In the rows, zero is written as 128.
Each path is a new rotation, seen through one point. The rows after it are directions, each followed by how far the rotation turns it, in degrees a step (0 if it stays put).
Each turn is a multiple of 5 degrees from 10 to 175, or 0.
Each row of a path follows its step; steps can be skipped.

step 2: [129 134 120 122 126 130 132 114 126 137 133 134 121 122 127 124 139 132
 130 124 132 121 123 132 127 120 128 129 131 134 129 129 132 123 129 124
 127 122 128 131 134 128 133 129 125 105]
step 7: [124 138 130 126 134 123 133 136 132 131 128 143 120 122 130 129 130 122
 128 131 133 129 136 128 136 127 112 125 125 133 126 124 120 119 121 123
 131 126 131 129 124 130 136 121 126 115]
step 8: [122 140 127 117 129 128 122 138 138 135 130 131 118 129 132 118 135 129
 133 126 122 132 133 128 139 124 130 122 130 126 131 122 130 123 121 131
 133 116 124 123 124 124 133 131 124 118]
step 12: [128 143 122 123 129 136 126 134 131 126 125 132 131 132 123 124 126 129
 127 126 135 132 116 134 122 131 121 133 125 123 129 119 117 125 116 130
 123 123 133 131 126 114 134 128 133 119]
step 13: [121 140 123 121 131 133 136 133 128 134 135 130 131 133 126 128 129 122
 130 120 134 134 122 128 135 125 127 122 128 123 130 129 112 121 132 136
 122 129 125 141 127 129 140 134 132 123]
step 20: [125 131 128 129 126 127 136 126 140 121 124 135 132 121 123 123 136 124
 134 129 131 117 130 133 128 125 129 116 132 122 135 133 132 121 131 119
 138 125 123 135 125 126 124 121 139 119]
step 23: [118 129 125 124 135 125 124 134 132 118 130 143 127 122 127 125 133 118
 131 131 136 121 129 130 129 133 117 123 130 130 129 130 129 123 117 128
 116 123 135 132 132 139 126 127 124 119]
Speeds:
[129 126 126 128 126 130 129 126 129 126 127 129 129 126 128 129 128 128
 125 125 132 132 125 130 128 123 128 128 129 129 129 127 128 130 130 129
 128 128 125 130 126 128 126 130 129 130]
20
[129 133 129 125 124 128 129 130 126 127 125 129 129 125 129 125 125 129
 127 129 125 130 130 128 131 129 131 129 128 128 128 128 126 130 127 126
 126 128 127 129 127 127 131 130 129 129]
80
[133 132 127 129 128 128 128 125 130 128 127 126 130 128 125 129 132 127
 127 129 126 126 128 129 129 129 129 132 125 127 125 128 126 129 130 129
 128 127 126 128 130 127 123 129 129 126]
45
[129 131 127 126 128 127 130 126 128 127 130 123 128 128 128 128 127 130
 129 129 126 132 129 128 125 128 129 125 128 127 131 130 126 127 130 131
 128 127 133 127 124 130 126 129 130 126]
90

step 9: [129 122 131 130 138 139 123 136 135 123 128 129 134 123 124 135 128 131
 120 128 114 138 118 129 132 109 123 129 129 117 126 131 137 117 126 135
 135 128 134 126 139 135 127 131 121 129]
step 13: [125 136 126 114 125 119 133 126 127 128 141 123 128 132 141 129 127 143
 131 139 128 119 126 117 131 123 130 120 125 133 127 121 134 134 116 133
 129 118 135 132 132 131 137 125 130 135]
step 16: [125 134 133 127 131 128 124 137 129 118 139 127 142 130 128 131 128 136
 121 138 119 117 120 124 112 124 130 124 136 116 129 136 137 130 127 121
 135 130 123 128 114 131 128 127 133 132]
step 17: [130 124 138 135 127 135 126 133 129 122 131 117 129 132 134 130 123 137
 131 135 112 125 118 135 130 123 134 130 122 112 135 135 133 139 128 123
 127 138 126 121 124 120 116 134 120 127]
step 18: [133 129 136 142 123 138 121 125 133 138 131 119 131 131 126 136 137 138
 136 133 119 132 119 129 118 120 121 134 125 119 131 126 128 121 138 126
 137 133 127 127 137 124 123 132 136 121]
step 20: [132 131 134 130 134 132 130 133 130 129 140 123 121 124 129 131 126 138
 122 134 129 130 110 126 132 130 122 138 125 129 128 133 120 130 118 136
 125 127 143 131 146 134 118 129 121 125]
step 21: [144 132 131 126 132 115 131 121 132 134 133 125 128 123 133 130 134 134
 132 131 138 132 125 123 129 129 119 137 121 133 132 124 127 138 124 133
 141 118 130 135 141 124 116 137 133 131]
Speeds:
[128 127 127 127 128 127 128 124 128 128 125 124 124 128 128 126 125 131
 128 126 130 127 128 127 126 129 126 129 130 125 127 128 126 128 131 128
 129 130 131 127 127 127 124 131 124 127]
115
[129 130 132 128 127 128 127 129 128 128 124 128 129 130 127 130 129 124
 126 126 127 128 125 129 128 129 127 124 126 127 128 129 128 127 127 128
 132 128 130 128 132 130 124 128 128 124]
35
[128 129 130 130 128 128 127 127 128 129 130 129 127 133 129 127 125 127
 128 126 129 122 129 125 126 128 128 129 126 128 126 130 127 126 124 128
 128 125 127 127 124 129 130 132 128 127]
125
[126 128 125 126 126 127 128 130 125 131 127 128 129 129 126 130 126 127
 132 129 129 127 125 124 131 126 127 124 127 127 127 129 128 129 130 131
 129 130 126 127 125 130 127 126 128 130]
25
[126 127 128 127 128 125 133 131 134 129 127 127 127 128 128 128 128 127
 125 128 127 128 130 127 129 132 127 128 129 128 128 130 131 131 129 129
 132 126 128 130 126 128 130 129 129 128]
45

step 0: [120 123 138 130 132 134 110 131 117 130 126 130 133 121 123 140 122 124
 144 127 139 125 129 134 125 137 130 125 124 120 127 137 126 133 143 131
 122 122 126 128 140 128 117 127 126 131]
step 4: [128 124 118 135 122 138 131 131 126 134 123 140 117 127 134 132 117 130
 128 113 135 126 130 137 110 143 142 121 125 131 118 135 124 129 124 131
 127 123 125 132 132 126 125 132 127 132]
step 8: [124 120 135 120 121 127 125 132 130 142 113 133 121 124 130 143 113 122
 134 117 125 131 127 125 128 134 121 137 123 126 134 129 124 133 136 127
 126 121 138 132 136 121 118 132 117 124]
step 16: [127 126 134 128 120 124 130 132 129 128 137 149 122 111 133 141 122 129
 144 121 128 132 114 124 134 134 136 126 121 131 139 130 120 126 128 130
 132 123 129 133 127 130 124 132 119 127]
step 21: [134 126 122 144 129 127 120 125 122 135 126 135 116 125 134 137 123 115
 133 119 134 124 121 127 128 139 140 135 125 135 137 137 132 135 120 131
 135 116 131 123 133 124 125 127 119 138]
step 22: [132 127 137 129 125 134 138 130 129 131 124 142 129 115 122 123 119 132
 139 125 128 132 122 130 121 140 139 122 118 123 128 142 121 129 121 129
 131 124 136 127 135 139 115 138 126 122]
step 23: [116 122 132 133 125 120 127 134 118 139 126 128 132 120 123 140 117 126
 133 121 142 117 126 134 129 138 134 122 125 133 129 134 116 122 129 124
 134 136 125 119 132 117 119 126 134 137]
Speeds:
[126 124 129 128 130 125 122 128 130 125 128 129 127 128 128 126 130 128
 129 127 129 129 124 124 130 130 127 129 127 125 127 129 129 129 128 127
 130 127 131 129 128 127 129 128 125 125]
135
[129 129 129 127 128 126 126 127 127 128 125 128 131 130 129 128 131 124
 130 129 128 128 128 130 127 125 128 130 130 130 128 128 126 131 131 133
 126 127 127 132 131 130 130 130 127 127]
40
[127 128 130 133 127 130 125 128 128 129 132 130 129 125 124 126 130 128
 130 128 126 128 130 129 125 125 129 124 128 128 131 128 130 128 129 128
 127 128 129 131 126 129 129 129 128 127]
115
[128 129 129 127 128 129 128 126 126 129 128 130 127 128 129 128 128 125
 126 123 126 127 132 125 128 129 128 131 128 129 125 127 127 129 127 125
 124 126 131 131 127 128 133 127 130 128]
65
[129 126 127 127 131 128 125 127 125 128 127 128 129 130 126 132 130 129
 124 131 130 129 128 129 127 129 130 129 128 127 130 130 128 125 126 124
 127 127 128 131 127 131 126 130 132 128]
10
[130 126 126 130 128 129 131 128 130 128 130 128 127 128 130 127 124 129
 127 129 130 129 127 125 129 125 133 130 126 127 128 130 128 128 127 128
 126 128 124 131 128 128 130 130 125 124]
125

step 3: [133 132 124 127 130 127 127 133 128 133 132 124 116 130 126 118 129 127
 116 132 113 123 119 130 126 123 126 126 146 128 143 129 122 138 135 127
 123 128 126 125 118 127 125 123 133 123]
step 4: [136 123 123 133 130 130 133 132 114 132 134 134 128 126 135 131 145 132
 127 128 132 127 136 126 132 125 135 131 122 134 128 126 119 125 131 131
 127 130 135 129 145 123 135 142 125 137]
step 9: [131 116 137 139 128 120 122 128 114 120 124 137 127 121 134 132 135 126
 122 137 130 133 114 133 134 127 134 126 135 126 136 123 134 130 131 132
 127 130 132 121 123 120 131 121 122 125]
step 11: [130 130 133 129 139 132 134 138 132 127 123 125 134 115 131 121 141 124
 131 121 129 123 125 131 142 124 123 127 142 128 140 119 125 125 126 136
 128 124 126 122 138 120 121 125 129 126]
step 12: [121 134 136 134 123 116 120 138 115 130 143 127 122 130 133 136 129 123
 116 123 127 131 129 137 124 124 131 134 117 132 134 131 119 133 134 126
 126 137 131 134 125 126 132 131 127 124]
step 20: [127 142 135 134 130 124 123 125 124 139 134 131 131 124 132 132 140 121
 132 131 127 122 119 133 125 116 133 122 122 130 126 123 132 137 119 126
 133 129 127 121 144 131 133 130 136 120]
step 22: [136 130 127 124 130 135 121 139 118 137 131 123 137 128 127 126 122 126
 123 140 120 128 119 133 132 121 135 123 135 129 127 125 116 140 130 125
 131 129 128 133 135 123 131 136 113 131]
Speeds:
[128 127 129 125 127 131 131 130 126 129 129 132 127 127 129 124 126 128
 128 126 127 129 128 128 127 126 129 129 129 125 130 125 130 126 130 126
 128 124 126 130 127 125 125 126 130 129]
140
[129 128 129 129 127 133 129 126 130 129 130 130 131 128 129 128 131 127
 128 127 129 131 131 129 126 125 125 126 129 128 127 128 129 125 128 131
 127 129 125 127 133 132 126 128 130 128]
115
[126 127 131 124 131 129 126 129 129 129 128 129 129 130 128 126 131 126
 128 132 126 129 124 128 129 129 130 129 131 128 129 127 129 129 125 129
 131 131 126 127 128 129 129 124 127 128]
170

step 1: [126 134 133 141 121 135 118 124 125 125 140 126 135 132 135 123 122 119
 129 127 135 122 121 133 134 136 138 135 127 138 130 128 119 127 132 120
 128 135 128 124 119 123 143 122 138 127]
step 6: [130 127 130 134 128 125 127 130 121 122 140 137 134 125 131 119 125 139
 127 123 129 135 123 133 136 124 126 128 127 129 120 119 124 138 134 119
 133 134 122 120 122 129 152 132 131 134]
step 9: [127 127 139 126 133 129 140 133 130 123 133 129 126 122 124 116 125 130
 127 137 134 126 118 128 141 122 127 134 129 127 132 119 127 123 137 125
 133 141 120 116 133 132 134 125 142 121]
step 11: [134 130 130 139 116 132 132 132 134 120 139 133 139 132 129 121 124 133
 122 129 131 129 124 121 131 119 122 125 131 133 131 125 121 120 130 119
 125 125 130 120 133 126 142 123 148 123]
step 17: [127 129 133 147 127 131 126 132 133 127 132 133 130 129 138 121 116 127
 123 127 122 125 113 122 125 130 116 132 122 133 138 122 123 134 121 125
 127 128 127 112 132 123 130 131 128 115]
step 20: [128 137 129 139 124 127 127 145 129 126 140 137 128 130 128 117 132 121
 143 120 130 128 123 119 131 130 124 120 127 132 136 124 122 124 124 131
 136 134 130 117 135 124 137 120 124 132]
step 23: [133 123 124 144 128 137 126 138 124 118 135 133 139 132 127 115 120 119
 132 137 131 126 125 123 129 126 129 128 135 141 126 122 116 133 128 120
 122 129 126 129 135 128 132 122 132 119]
Speeds:
[126 129 130 127 128 127 130 127 132 133 126 130 126 126 127 129 124 130
 127 132 128 128 127 131 125 128 130 126 126 129 126 129 129 128 128 128
 128 130 124 124 129 125 128 127 130 129]
145
[132 128 125 127 128 129 129 130 127 129 128 129 127 129 129 130 126 125
 130 127 130 131 133 127 127 129 131 128 131 132 126 128 126 126 129 127
 125 127 128 125 129 127 131 131 127 129]
145
[128 128 130 125 130 126 130 128 126 128 129 128 131 125 128 128 129 127
 125 126 131 127 125 127 128 129 130 129 131 129 130 128 132 130 128 128
 127 125 129 124 126 130 128 131 133 128]
145

step 4: [136 123 126 131 118 130 135 138 116 134 132 118 122 133 128 139 125 139
 116 128 124 131 135 128 117 126 131 128 132 143 130 132 129 126 120 129
 127 119 124 133 130 127 130 131 133 118]
step 7: [129 129 124 128 119 127 137 133 122 122 124 132 122 126 131 125 138 136
 123 128 139 138 137 135 138 125 128 116 136 123 113 132 135 123 127 126
 135 132 126 115 127 127 133 126 133 133]
step 14: [116 134 122 126 125 134 133 133 127 137 139 127 129 124 128 122 133 134
 128 132 120 125 137 123 132 136 123 132 127 133 134 130 127 134 124 137
 116 113 137 123 136 125 133 125 141 125]
step 16: [132 121 132 136 126 131 130 129 129 127 122 130 122 129 129 126 139 136
 121 138 125 133 139 133 116 128 129 134 120 135 121 126 147 131 127 137
 118 125 127 131 139 128 128 134 123 133]
step 17: [131 117 120 130 125 139 134 135 121 121 122 126 114 123 133 138 123 133
 123 129 115 128 133 135 131 128 126 128 120 113 127 127 132 139 121 135
 130 128 125 123 126 126 127 124 126 132]
step 20: [121 131 118 138 129 128 125 125 112 128 131 139 130 128 122 127 130 129
 122 129 129 135 141 124 126 122 135 132 129 133 122 133 124 130 110 132
 119 136 130 124 126 119 135 126 131 121]
step 22: [126 127 139 132 135 124 128 124 132 130 130 125 129 130 136 131 132 140
 129 141 131 125 139 122 124 120 134 141 125 126 133 131 129 135 115 126
 118 121 139 123 121 138 122 128 133 130]
Speeds:
[126 127 130 128 128 130 127 128 130 133 128 124 127 127 126 133 126 127
 126 130 128 128 127 127 130 128 125 127 130 130 128 132 130 130 128 128
 129 130 126 132 129 125 129 125 127 129]
175
[131 124 131 127 131 128 129 129 132 124 127 129 127 128 125 130 126 129
 128 131 129 129 129 130 123 127 128 127 128 127 130 126 129 130 126 125
 127 128 129 125 128 128 125 127 126 131]
65
[127 132 131 128 127 129 125 129 129 128 130 127 129 126 126 124 127 126
 129 131 131 130 126 127 128 125 127 127 128 125 129 127 130 125 128 129
 127 127 126 124 131 127 130 125 129 126]
85
[127 129 128 129 128 127 127 126 131 127 128 130 128 129 125 128 131 127
 127 128 126 127 129 129 131 130 129 128 127 129 125 130 128 128 129 122
 124 128 131 127 129 130 131 125 133 130]
55

step 3: [132 125 133 117 130 142 127 144 132 130 131 134 130 129 129 127 139 120
 127 128 128 124 139 123 122 125 127 128 126 132 125 135 143 135 133 128
 130 129 126 136 127 135 127 116 128 134]
step 7: [134 121 141 122 129 141 129 126 120 130 137 124 132 131 136 135 121 132
 125 136 125 136 133 136 135 130 131 137 130 128 119 127 125 126 119 126
 128 125 136 113 128 129 130 135 132 126]
step 10: [133 136 138 134 122 136 132 121 130 128 136 121 130 138 127 126 130 124
 134 128 118 129 129 118 135 137 124 124 133 136 133 127 134 137 131 122
 139 130 134 130 138 128 122 128 126 115]
step 16: [136 133 119 130 138 135 117 129 130 134 132 129 126 135 131 131 121 125
 135 131 127 126 137 129 117 123 129 125 129 125 131 141 134 126 139 119
 132 138 133 131 137 123 121 132 125 124]
step 17: [116 134 131 130 124 124 132 128 119 137 126 124 124 126 137 122 123 134
 130 119 126 131 119 133 130 121 116 130 134 138 122 126 128 119 127 114
 126 135 124 135 131 128 131 124 121 122]
step 19: [134 116 124 128 126 128 125 137 125 127 143 120 135 120 134 138 139 124
 132 133 135 129 135 119 121 125 137 127 133 130 128 128 128 128 124 124
 133 129 129 127 120 134 118 126 126 138]
step 22: [127 139 116 127 122 128 126 126 127 128 141 123 133 133 133 116 133 127
 113 129 129 133 138 130 127 121 121 132 131 133 120 136 125 141 126 123
 127 136 130 139 128 126 127 126 130 130]
Speeds:
[131 127 123 128 130 126 128 129 128 127 133 130 126 129 127 125 129 127
 127 131 127 129 125 126 131 126 127 129 127 128 127 126 128 126 130 129
 128 127 128 131 129 129 127 131 129 132]
110

step 1: [123 133 137 135 124 122 119 122 130 122 119 121 122 130 126 137 122 131
 142 140 131 128 130 129 127 117 133 130 129 128 116 125 141 133 132 120
 123 136 123 133 124 138 123 140 130 139]
step 3: [133 128 131 118 133 119 128 124 128 126 137 120 124 127 129 129 130 128
 126 137 109 121 123 114 135 127 128 130 127 133 133 114 133 130 126 141
 123 130 126 119 121 137 131 137 131 141]
step 4: [122 125 131 138 133 124 127 129 131 128 121 128 126 131 124 135 126 128
 126 133 122 122 136 123 134 116 130 125 133 148 124 125 141 140 121 134
 130 132 129 129 125 149 137 132 128 132]
step 6: [138 131 125 131 125 116 127 125 123 127 137 119 118 123 123 137 136 127
 127 121 126 126 128 131 131 139 134 130 114 142 133 119 129 128 131 145
 126 122 131 124 111 131 131 131 126 128]
step 7: [132 131 124 127 127 123 121 131 120 133 134 129 134 112 122 135 132 124
 135 134 118 142 138 125 128 126 136 122 128 135 126 127 136 137 127 138
 132 125 120 125 123 148 134 130 129 125]
step 16: [133 133 129 131 127 126 122 122 128 125 130 124 106 129 132 132 127 126
 116 137 119 118 129 133 124 125 143 126 131 131 117 115 140 126 128 118
 124 130 135 118 127 132 133 135 131 126]
step 23: [124 124 120 136 130 122 131 118 129 133 118 131 124 127 122 133 124 127
 125 132 129 115 134 116 136 122 132 130 127 137 117 117 128 145 138 136
 126 130 134 117 134 136 133 136 124 131]
Speeds:
[128 130 129 133 129 123 126 126 128 128 130 132 127 126 128 124 129 128
 127 125 126 128 129 129 129 126 128 126 129 127 127 128 129 132 130 124
 128 130 127 131 130 129 128 126 128 127]
120
[131 129 128 125 129 127 128 130 130 127 132 129 124 133 128 123 131 129
 130 130 127 129 127 128 128 127 127 130 125 128 126 126 129 124 127 127
 127 128 131 127 128 127 130 127 127 129]
135
[129 127 129 126 126 122 128 126 127 126 130 128 132 128 125 127 126 128
 129 126 128 125 125 128 126 126 127 128 127 129 128 130 129 129 128 132
 125 131 131 128 129 127 127 130 125 126]
125
[127 130 127 130 129 127 131 130 128 125 126 130 132 132 126 130 131 130
 124 128 128 130 130 130 130 130 128 126 128 129 129 126 128 126 130 130
 126 129 130 131 127 128 128 128 130 126]
55
[124 127 128 129 126 130 127 126 126 129 126 125 127 127 129 127 130 133
 127 123 123 127 129 130 128 127 127 131 126 129 126 127 129 126 129 127
 129 127 132 128 127 128 127 130 128 129]
170
[126 130 127 127 125 129 128 128 127 131 127 130 128 130 128 129 129 128
 127 128 132 128 127 127 126 123 128 129 132 131 126 131 128 126 130 126
 123 128 128 129 129 132 129 127 128 130]
100
